Rotation paths and how fast each direction turns (degrees each step):
Each turn is a multiple of 5 degrees from 10 to 175, or 0.
Each row of a path follows its step; steps can be skipped.
Rotation 1:
step 0: [ 1.11  1.81  0.66  1.18  0.00  1.89  1.42  0.65 -1.93  0.04  0.50  2.21
 -2.55 -0.17 -0.25 -0.37 -0.06 -1.51  0.62 -1.15  0.38 -1.85 -2.50  2.71
 -0.62  1.27  0.55 -0.12 -0.86  0.06  0.65 -0.76]
step 1: [-0.47  1.23 -2.11  0.51 -0.38  1.05  1.38 -0.06  0.45  0.46 -1.11  0.58
 -2.21 -1.69  1.81 -0.90 -0.27  0.35  1.82 -1.90  0.02  1.04 -1.60  2.01
 -0.14 -0.02  2.81 -0.71 -0.72  0.32 -1.96 -1.22]
step 2: [-1.45 -0.99  1.02  0.45 -0.01  0.57 -0.60 -0.14  0.23  0.31  1.21  1.28
 -2.48  0.28  0.73 -2.25  0.39 -1.44  2.04 -1.67  2.64  1.34 -2.77 -0.36
 -0.16  0.27  0.82  0.55 -1.90 -0.78 -0.82 -0.83]
step 3: [-2.08 -0.17 -1.03  1.26 -0.18  0.95 -0.85  0.35 -3.55 -0.14 -0.03 -0.11
 -0.94 -0.97  0.41 -1.69 -0.94 -0.16  2.71 -0.38  2.07 -0.69 -0.42  1.91
 -0.71  1.67  0.90  1.58 -0.72  1.50  0.05 -0.10]
step 4: [-2.97  0.44 -0.71  0.71  0.23  0.99  0.82 -2.58 -0.31 -0.50  0.19 -0.36
 -3.77  0.26  2.03 -0.38  0.59  1.13  1.11 -0.33  1.64 -1.46 -0.73  1.36
  0.69 -0.39  0.50  0.62  0.74  0.26  0.80 -1.49]
step 5: [-0.82 -0.13  0.05 -2.65 -1.34  0.79  1.06 -2.28 -0.76 -0.20 -0.16  0.64
 -2.09  0.04 -1.73 -1.93 -1.30 -0.37  1.25 -0.54  1.10 -0.29 -2.53  2.04
  0.77  0.64  1.23  0.40 -0.92 -0.18  2.08 -0.47]
step 6: [-1.02  1.17 -2.78  0.66  0.80  2.33  1.89  0.64 -2.08 -0.54  1.14  1.71
 -0.31 -0.67 -0.28 -1.38  0.91 -0.30  0.97  0.49  0.73 -0.48 -2.41  2.09
  0.54 -0.38  0.73 -0.81 -0.81 -1.00  1.02 -1.71]
step 7: [-0.30  1.50 -1.69  0.17  0.09  0.03 -0.66  0.18  1.20 -0.29  1.46  1.12
 -2.72 -0.94  0.31 -1.43 -1.87  0.48 -0.22 -0.52  2.88  0.20 -2.28  2.53
  0.71 -0.74  1.64 -0.38  0.65 -0.01 -1.61 -0.67]
step 8: [-1.82  0.79 -1.11  0.27 -1.35  1.01 -0.35 -0.72 -0.32 -0.37  1.32  2.62
 -1.04 -1.70 -0.44 -2.71 -0.69 -0.85  1.89 -1.56  1.47 -0.49 -1.14 -2.00
  1.14 -0.25  2.03  1.70 -0.83  0.13 -0.21 -0.04]
step 9: [-2.82  0.86 -0.59  1.01  2.34  0.45 -2.09 -1.07 -2.23 -0.04  1.03  0.92
 -1.76 -1.88 -0.68 -0.96  0.52  0.81  2.34  0.10  0.86  0.13 -2.08  0.71
  0.18  1.37  0.55 -0.15  1.28  0.31  0.51  0.58]
step 10: [-1.06  1.24  0.87 -0.23 -0.55  1.61  0.52 -2.15 -2.09 -1.08  0.38 -0.06
 -2.16  0.50 -0.05 -1.70  0.58  1.30 -1.00 -0.97  1.66 -2.10 -1.81  0.69
  0.38  0.83  2.62  0.51  2.09  0.56 -0.79 -0.36]
Directions:
[-0.76  0.10 -0.04  0.46  1.00 -0.12  0.06 -0.48  0.93  0.23  0.63 -0.15
 -0.35  0.56 -0.10  0.58  0.38 -0.09  0.05  0.06  0.22  0.66 -0.47  0.19
 -0.11 -0.35 -0.59 -0.69  0.10  0.42  0.02  0.29]  145
[-0.11  0.55 -0.30 -0.62 -0.15  0.26 -0.27  0.35  1.02  0.15  0.67  0.58
  0.62 -0.34 -0.24 -0.14 -0.38  0.17  0.23  0.60  0.27 -0.86  0.30  0.38
  0.28 -0.47 -0.16 -0.30  0.24 -0.17  0.81 -0.20]  40
[ 0.20 -0.18 -0.25 -0.24  0.06  1.00 -0.34  0.52 -1.09  0.62  0.42 -0.10
  0.05  0.16 -0.03  0.10  0.32  0.07 -0.44 -0.06  0.65 -0.39  0.09  0.47
 -0.43 -0.21 -0.87 -0.33  0.42  0.07 -0.61  0.44]  110
[-0.97 -0.11  0.74 -0.07 -0.02  0.11 -0.47 -0.87 -0.25  0.09  0.30 -0.90
  0.24  0.35  0.27 -0.36  0.24  0.11  0.44  0.37  0.12 -0.53  0.85 -0.03
 -0.30  0.68  0.35  0.07  0.42 -0.22  0.31  0.29]  60
[-0.85 -0.25 -0.05  0.55 -0.18  0.32 -0.44  0.78  0.05  0.15 -0.23  0.07
 -0.52  0.23  0.15 -0.09 -1.05 -0.14 -0.01  0.50 -0.04  0.08  0.21 -0.69
  1.04  0.33 -0.63  0.36  0.21  0.40 -0.19  0.08]  70
[ 0.22  0.17  0.79  0.23 -0.65  0.84  0.13  0.04  0.20  0.42 -0.07 -0.25
 -0.08 -0.19  0.76  0.85 -0.47 -0.09  0.90  0.11  0.15  0.27 -0.15  0.40
 -0.55  0.05 -0.27 -0.01 -0.80  0.12  0.12 -0.65]  10
Rotation 2:
step 0: [ 0.60 -0.69 -2.08 -1.61 -0.28 -2.59 -0.27  0.15 -0.83  0.24 -1.54 -0.43
 -2.44 -2.34 -0.51  1.85  1.71  0.03 -1.23  0.13  0.37 -0.93 -2.16 -0.04
  0.06 -0.60  0.22  1.28  3.10 -0.01 -0.30  1.61]
step 1: [ 0.35 -0.36 -3.72  1.36  0.29  0.88 -0.98 -1.79 -0.29  1.23 -3.11  0.35
 -0.95  0.67 -0.72  1.08 -0.90 -0.49 -1.23  0.22  1.24 -1.41  1.09  1.88
 -0.08 -0.51  2.16  0.59 -0.41 -1.52 -1.09  1.42]
step 2: [ 0.83 -1.52 -1.27 -0.73  2.00 -1.00 -0.64 -0.09 -1.14  2.00 -0.86  1.40
 -2.34  0.97 -0.10  1.55 -0.59 -0.11  0.67 -0.26  1.35  2.29  0.84 -0.34
  0.03 -1.65  1.46  0.34  3.78  0.60  0.66 -0.64]
step 3: [-0.54 -1.66 -0.58 -0.23  1.65  0.23  0.54 -0.83  0.95  0.44 -1.73 -0.40
 -1.08  2.49 -1.18 -0.59 -0.15  0.54 -2.33 -1.30  2.25 -1.39  2.46 -0.93
 -1.07 -1.86 -1.59 -0.27  1.18 -2.10 -1.07  1.23]
step 4: [-1.41 -1.45 -1.35  0.12  1.66 -0.62 -0.29  0.10 -0.86 -0.38  0.03 -0.44
 -0.17  2.51  1.13 -0.37  0.43  0.37  0.13 -0.60  2.90  1.31 -0.27 -2.21
 -1.18  1.22  3.07 -2.29  1.50 -0.10 -1.41 -1.34]
step 6: [-0.90 -1.83  0.29  1.68 -1.26  0.15 -0.46 -0.61 -0.20 -0.19 -3.13 -2.12
  0.86  0.23  1.11  1.63  0.23 -0.38 -1.58  1.33  2.46  0.00  0.34  0.86
  0.11  3.13  2.01 -0.95  0.54 -0.87 -0.81 -0.94]
step 7: [-0.11 -0.43  1.22 -1.48  0.88 -1.62  1.08 -1.36 -1.16  0.72 -2.59 -1.41
  0.11 -2.78 -1.14 -0.60  0.37 -0.23 -0.92  0.98  1.41  1.30 -1.36  1.48
  0.49 -1.54  1.94  0.30  2.98  0.51  0.17 -1.19]
step 8: [-0.73  1.84 -2.47  1.25 -1.46 -0.37 -0.05 -0.93  0.94  0.94 -3.03 -2.81
 -0.72  0.18 -0.51  0.08  0.13 -0.68 -2.01  0.59  1.79 -1.26  0.41  0.35
 -0.45  0.40 -1.09  0.95  2.95 -0.25 -0.01  1.26]
step 9: [ 1.12  0.13 -3.14 -0.04  0.97 -1.96  0.60 -0.93  0.31  2.30 -0.45  0.44
 -0.92 -0.87  0.46  0.25 -0.07 -1.51 -0.36 -0.51  2.51  0.41 -2.10 -0.08
  0.25 -1.52  3.17 -1.05  1.23  0.92 -1.40  1.11]
step 10: [ 0.23 -0.61 -2.88 -1.64 -0.63 -0.64 -1.51 -1.98  0.68  0.61 -1.24 -0.14
 -2.88  0.81  0.65  0.73 -0.53  0.89 -0.84  1.03  1.14 -0.64  2.00 -0.41
 -1.49 -2.71 -0.36  2.41  0.98 -0.26 -1.29 -0.51]
step 11: [-0.39 -3.71 -1.19  1.43  0.23 -0.85  0.74 -0.06 -0.39  1.35  0.11  1.39
 -1.31  1.83  0.93  3.12  0.92 -0.16 -1.08 -1.20  2.40  0.56  0.34  0.73
 -0.54  0.00  0.76 -1.08  1.35 -1.18 -1.76  0.79]
Directions:
[ 0.45  0.10 -0.33  0.22  0.35  0.34 -0.02 -0.24  0.34 -0.20 -0.10  0.51
  0.74  0.23 -0.16 -0.41 -0.22 -0.16  0.27  0.17 -0.09  0.29 -0.57  0.62
 -0.55 -0.18  1.28 -0.91 -0.22 -0.03 -0.40 -0.67]  140
[ 0.49  0.35  0.21  0.36  0.50  0.64  0.10  0.05 -0.89  0.11 -0.70 -0.34
  0.14 -0.20 -0.79  0.47 -0.96  0.10 -0.22 -0.31 -0.48  0.10 -0.19  0.39
  0.09  0.35  0.28  0.30  0.48  0.01  0.75  0.44]  60
[-0.33 -0.23 -0.37 -0.39 -0.14  0.98  1.13 -0.47 -0.07 -0.71  0.09  0.22
  0.28 -0.15  0.04  0.00 -0.12  0.13  0.32 -0.17  0.16  0.16 -0.03  0.30
  0.56 -0.01 -0.83 -0.40  1.02  0.01 -0.44 -0.19]  85
[ 0.57  0.16 -0.77  0.73 -0.14 -0.34 -0.49 -0.62 -0.14 -0.13  0.42  0.67
 -0.06  0.01 -0.60  0.66  0.30 -0.14  0.46 -0.79  0.27 -0.61 -0.09  0.28
  0.13 -0.62 -0.23  0.70  0.18  0.32 -0.19 -0.22]  40
[-0.19  0.72 -0.86 -0.62  0.20 -0.09  0.08  0.19 -0.13 -0.24  0.51 -0.57
  0.17 -0.19 -0.40 -0.07 -0.21  0.24  0.30 -0.19  0.11 -0.98 -0.72 -1.06
 -0.41  0.41  0.23 -0.38  0.03 -0.04 -0.22  0.52]  80
[ 0.48  0.11  0.29 -0.95  0.02  0.07 -0.73  0.11  0.60 -0.26 -0.08  0.02
 -0.49 -0.52 -0.26 -0.06 -0.01 -0.18 -0.47 -0.42 -1.03  0.18 -0.02 -0.41
 -0.35 -0.21 -0.12  0.12  0.87  0.21 -0.28 -0.88]  145
[-0.18  0.16 -0.02  0.20  0.27 -0.20  0.26 -0.56 -0.16  0.10 -0.65 -0.09
  0.45 -0.46 -0.08 -0.71 -0.49  0.42 -0.16  0.04 -0.66 -0.57  0.47 -0.27
  0.15 -0.95 -0.30  0.37 -0.61 -0.93 -0.67 -0.17]  160
Rotation 3:
step 0: [ 0.57  0.25 -2.13 -0.76 -1.77  1.09  0.57 -0.81 -1.43 -0.93  1.06  2.15
 -1.11  0.42 -0.61  0.12 -0.49  0.31 -1.16  0.83  2.35 -0.95 -0.45  0.68
 -0.37  0.37  1.69 -0.33  0.50 -0.31 -1.97  2.03]
step 1: [-0.87  0.89 -0.43 -1.98 -0.84  1.80  1.17 -1.21  0.17 -1.59  0.85 -0.48
 -1.60  0.10  0.68  0.26 -1.25 -0.32 -1.09  0.72  1.17  0.54  1.22 -0.64
 -0.59 -2.71 -0.10 -1.40  0.15 -2.29 -1.52 -0.04]
step 2: [ 0.61 -0.23 -0.38  0.31 -1.39  1.31  0.70 -0.37  0.78 -0.59  2.60  1.34
  1.13 -0.45 -0.93 -1.09 -0.42  1.54 -2.37 -0.24  0.65 -0.75  0.05 -0.72
  0.55 -1.68  0.49  0.65 -1.87 -1.52 -2.16  0.88]
step 3: [ 0.38  0.18 -0.22 -1.58 -2.40  1.54  0.83 -2.58 -0.88 -0.58  0.04  1.69
 -1.42  1.59  0.40 -0.30  0.23 -0.35 -1.54  0.84  1.16 -1.32  0.13  1.29
  0.14 -1.73  1.04  0.21 -0.95  1.00 -0.88  0.58]
step 4: [ 0.15  0.67 -0.75 -2.13 -0.61  1.25  1.04 -0.64  0.26 -1.64  0.96  0.98
 -0.31 -1.26  1.47 -0.22 -1.07  1.37 -1.89 -1.39  1.19 -0.38  0.99  0.29
  0.69 -1.63 -1.00 -2.99 -0.70 -0.58 -0.58  0.00]
step 6: [ 0.59  2.22 -1.76 -0.66 -0.94  2.90  0.37 -0.81 -0.57 -0.46 -0.10  2.11
 -1.81  1.08 -0.35  0.15 -0.20 -0.78 -1.27 -0.99  0.52  0.33  0.41  1.08
 -0.40 -1.83  1.79 -0.82 -0.40 -0.58 -0.90  0.33]
step 7: [ 0.61  0.15 -0.88  0.91 -1.26  0.72  1.40  0.23 -0.89 -1.41  1.55  1.04
 -0.54  0.25  0.40 -0.67 -2.16  1.09 -1.24  0.69  2.18  0.17  1.08 -0.68
  1.51 -2.21 -0.82 -2.01  0.15 -1.02 -1.41 -0.17]
step 8: [-1.00  0.57 -0.82 -0.77 -3.10  0.65  1.42 -1.09 -0.23 -0.57  1.66  1.88
 -0.17  1.22 -0.01  0.10  1.38  1.21 -1.70 -0.39  0.02  0.11 -0.21  0.11
 -0.58 -1.32 -0.55  1.07  0.45 -1.60 -2.50  0.67]
step 9: [-0.15  0.06 -1.33 -0.75 -0.52  1.92 -0.18 -0.82  0.19 -1.29  1.97  1.10
 -2.17  1.10 -0.78 -0.63 -0.84 -0.46 -1.14 -0.22  0.37 -1.29  0.40  1.89
 -0.85 -1.94 -0.35 -1.70 -2.22  0.10 -1.23  0.26]
step 10: [ 0.46 -0.40 -0.30 -0.19 -2.66  0.48  0.72 -1.51 -0.48 -0.48  0.42  1.03
  0.56  0.51  0.77 -1.05 -0.86  0.83 -2.84  0.03 -0.13  0.83  1.21 -0.75
  1.19 -2.76 -1.05 -1.54 -1.15 -0.89  0.59 -0.30]
step 11: [-0.25  1.70 -0.68 -0.87 -1.80  0.60  0.99 -0.24 -0.52  0.10  0.78  2.96
 -0.06  0.87 -0.14 -1.29  1.06  0.99 -2.40 -1.48  0.07 -0.20  0.57  1.52
  0.80  0.19  0.07 -0.74 -0.32  0.81 -2.52  0.56]
Directions:
[-0.52  0.43  0.80  0.16 -0.51 -0.53  0.05  0.90  0.36  0.91  0.51 -0.25
  1.06  0.19  0.48  0.11  0.12  0.33 -0.43 -0.02  0.52  0.18 -0.01 -0.32
  0.04 -0.22  0.00 -0.32 -0.24 -0.48  0.00  0.19]  125
[ 0.12 -0.04  0.17  0.16  0.12 -0.15 -0.74 -0.11  0.18 -0.17 -0.17  0.76
  0.05 -0.63  0.52  0.18  0.26  0.10  0.15  0.38 -0.62  0.26  0.39 -0.97
  0.88  0.10 -0.76  0.25 -0.24 -0.38 -0.93  0.11]  125
[-0.25  0.07 -0.16  0.68 -0.13  0.34  0.11  0.60 -0.14 -0.28  0.58 -0.12
 -0.41  0.34 -0.60  0.47 -0.42 -0.16  0.79  0.47  0.38  0.26 -0.25 -0.39
 -0.15 -0.26  0.25  0.50  0.85 -0.94 -0.65 -0.23]  55
[-0.45  0.29 -0.02 -0.31  0.42 -0.39  0.44  0.20  0.09  0.00  0.13 -0.78
 -0.95 -0.21 -0.14  0.04  0.50  0.75 -0.45 -0.14 -0.48 -0.62  0.47 -0.32
 -0.70  0.26 -0.56 -0.07  0.47 -0.32 -0.34  0.71]  100
[ 0.78  0.20  0.14 -0.69  0.50  0.50  0.59 -0.30  0.48 -0.19 -0.12  0.04
  0.24 -0.45  0.62  0.18 -0.15 -0.18 -0.06  0.25  1.04 -0.74 -0.23 -0.40
 -0.09 -0.19  0.39  0.68 -0.13 -0.47 -0.07  0.64]  10
[ 0.32  0.51 -0.49  0.20 -0.08 -0.12 -1.19  0.07  0.45 -0.12 -0.05 -0.23
 -0.26  0.46 -0.49  0.62  1.06  0.63  0.00  0.19  0.76 -0.18  0.18  0.43
  0.15 -0.15  0.15  0.51 -0.56  0.22  0.07  0.06]  120
[ 0.62 -0.24  0.33  0.65  0.28 -0.11 -0.16  0.83 -0.10 -0.97  0.91 -0.13
 -0.32 -0.48  0.55  0.12 -0.69  0.45 -0.15 -0.43 -0.09  0.37  0.08  0.24
 -0.30  0.13  0.24  0.14 -0.66  0.50  0.05  0.34]  145
[ 0.38  0.31  0.19 -0.19 -0.31 -0.39 -0.44 -0.10  0.59  0.37 -0.27  0.03
 -0.28  0.02  0.19 -0.04 -0.46 -0.50  0.44 -0.69  0.34 -0.19  0.61 -0.30
 -1.10 -0.21  0.07 -0.21  0.07  0.58 -1.00 -0.70]  135
Rotation 4:
step 0: [-0.10 -1.38  0.61  3.19  0.39  1.00  0.72  1.21  0.06 -0.93  2.25  0.69
 -0.22 -0.83  1.54 -1.00 -0.57 -0.11  0.71 -0.87  1.00  0.31 -1.14  2.83
 -0.69 -0.10  1.36  2.67 -2.63  0.03 -1.32 -2.33]
step 1: [ 0.09  0.52 -1.72  1.55  0.59 -1.24  0.08  0.33  1.87 -0.42 -1.64  2.34
 -2.58 -2.31 -0.09  2.35  2.30 -0.90  0.10 -0.54 -1.71  0.26  0.76  1.79
 -0.16 -1.90  1.07  1.69  1.43 -0.73 -1.01  0.23]
step 3: [-1.61 -2.25 -1.30 -0.50  0.22  0.66 -1.10  0.45  0.84  1.01 -1.64 -0.41
  1.68  0.79  1.28  1.59  1.54  1.18  1.66 -2.09  1.95 -0.08  1.34  1.55
 -1.57  2.50  1.20  2.72  0.44  1.12  0.12  0.37]
step 4: [-1.18 -0.84 -0.78 -1.63  2.86 -0.05  0.61  1.27  0.28 -1.10 -0.25  0.36
  0.62  0.21 -0.37  0.26 -0.29 -0.62  3.07  0.59 -2.76  1.30 -0.83 -1.38
 -0.52 -1.26  0.95  0.74  3.51  2.50  0.25  0.30]
step 5: [ 1.84 -2.93 -0.39 -0.78  1.05 -0.12  1.23  2.55 -0.75  0.22 -0.81 -1.97
 -1.93  2.14  0.05 -1.56 -0.84  0.89  1.09 -0.74 -1.20  1.49 -0.88  0.89
 -1.85  0.94 -0.95 -0.53 -2.12  0.50 -2.35  0.40]
step 6: [-0.80 -0.94 -1.13  2.62  2.27 -1.62 -0.54 -0.55  2.33  1.39  0.46  0.95
  0.09 -0.35  0.82 -0.99 -0.94  0.74 -0.53  1.96 -1.54  0.87 -0.45  2.05
 -1.59  2.29 -2.41  2.31  1.06 -0.38  0.05  0.48]
step 7: [ 0.34  0.92 -2.07 -0.31  1.68 -0.19  1.20  2.42 -0.11  2.13  0.58 -0.85
 -0.47 -0.13 -0.36  1.23  1.18 -0.87 -0.69  2.63 -2.25 -1.90 -0.27 -0.36
 -0.19 -1.65 -0.70  1.13 -0.52  0.26 -0.83 -3.75]
step 8: [-1.52 -1.42  1.15 -0.87 -0.13  0.60 -0.45 -1.12 -1.37  1.68 -2.30 -0.51
  0.89 -1.64 -0.07 -0.31  1.30  3.02  0.18 -0.87 -2.27 -1.16 -0.49  3.11
 -0.38  0.19 -0.17 -0.08 -1.20 -1.86 -1.56 -1.88]
step 9: [-0.37  0.31 -0.44  1.03 -1.63  3.33 -1.88  0.80  0.96  0.82  0.65  0.49
  0.92 -2.10  1.13 -1.19 -0.15  0.75 -0.58 -0.94 -2.57 -0.34  1.30 -0.36
 -0.47  0.05  0.17  2.38  2.51  2.77 -0.92 -0.66]
step 10: [ 2.00  0.81 -0.83 -0.36 -0.74  1.63  2.44  0.27  0.39  0.46 -3.16 -1.64
 -0.41 -1.00 -1.69  0.92  0.40 -0.59  2.57 -1.00 -1.37 -1.63  0.04 -1.82
 -3.07  0.65 -0.33 -0.74  1.41 -0.19 -1.00  0.12]
step 11: [-0.89 -0.37 -0.90  1.43  1.29  1.55 -0.06 -0.32 -2.55  1.32 -1.12  1.10
  2.07  0.96  2.34 -2.50 -1.86 -1.43  1.35 -0.92 -0.13 -0.16 -1.46  0.58
 -1.21  2.55 -0.17 -1.58  0.87 -0.84 -1.83  0.53]
Directions:
[ 0.20 -0.25  0.40 -0.40 -0.03 -0.56  0.33 -0.96 -0.03 -0.28 -0.73 -0.05
 -0.34 -0.78 -0.12  0.26  0.03  0.44  0.35  0.42 -0.13  0.08 -0.39  0.53
 -0.25  0.47 -0.04  0.12  0.75 -0.67  0.92  0.20]  160
[ 0.33 -0.60  0.88 -0.37  0.75 -0.62  0.11  0.06  0.26  0.59  0.91  0.24
 -0.07  0.79 -0.29 -0.28 -0.01  0.21 -0.47  0.25 -0.54  0.23  0.29 -0.20
 -0.26 -0.08 -0.57  0.22 -0.26 -0.41  0.53 -0.37]  45
[-0.46  0.17 -0.54  0.31  0.32 -0.05  0.46 -0.18 -0.22  0.84 -0.03 -0.28
  0.84  0.58  0.16  0.50  0.08 -0.36  0.53  0.33  0.84 -0.48 -0.05 -0.30
  0.22  0.56 -0.14  0.00  0.15 -0.44  0.65 -0.79]  90
[-0.02 -0.32  0.03  0.38  0.05 -0.32 -0.17  0.39  0.35  0.48  0.63 -0.64
  0.02 -0.76  0.11 -0.23  0.81 -0.69  0.02  0.57  0.23  0.45 -1.30  0.18
  0.08 -0.06 -0.21 -0.36 -0.29 -0.20 -0.14  0.50]  55
[-0.58 -0.19  0.08 -0.06 -0.12 -0.77  0.02 -0.33  0.92  0.13 -0.50 -0.53
  0.45 -0.29 -0.15  0.60 -0.58 -0.03 -0.20 -0.48 -0.03  0.58  0.24 -0.75
 -0.14 -0.20  0.04  0.08 -0.21 -0.76 -0.95 -0.08]  160
[ 0.59 -0.09 -0.39 -0.22  0.40 -0.12  0.24 -0.50 -0.84  0.50 -0.15 -0.20
  0.42 -0.51 -0.15 -0.82 -0.11  0.22 -0.11 -0.69  0.05  0.80  0.24  0.24
  0.83  0.67  0.10  0.06 -0.80  0.02 -0.13  0.02]  125
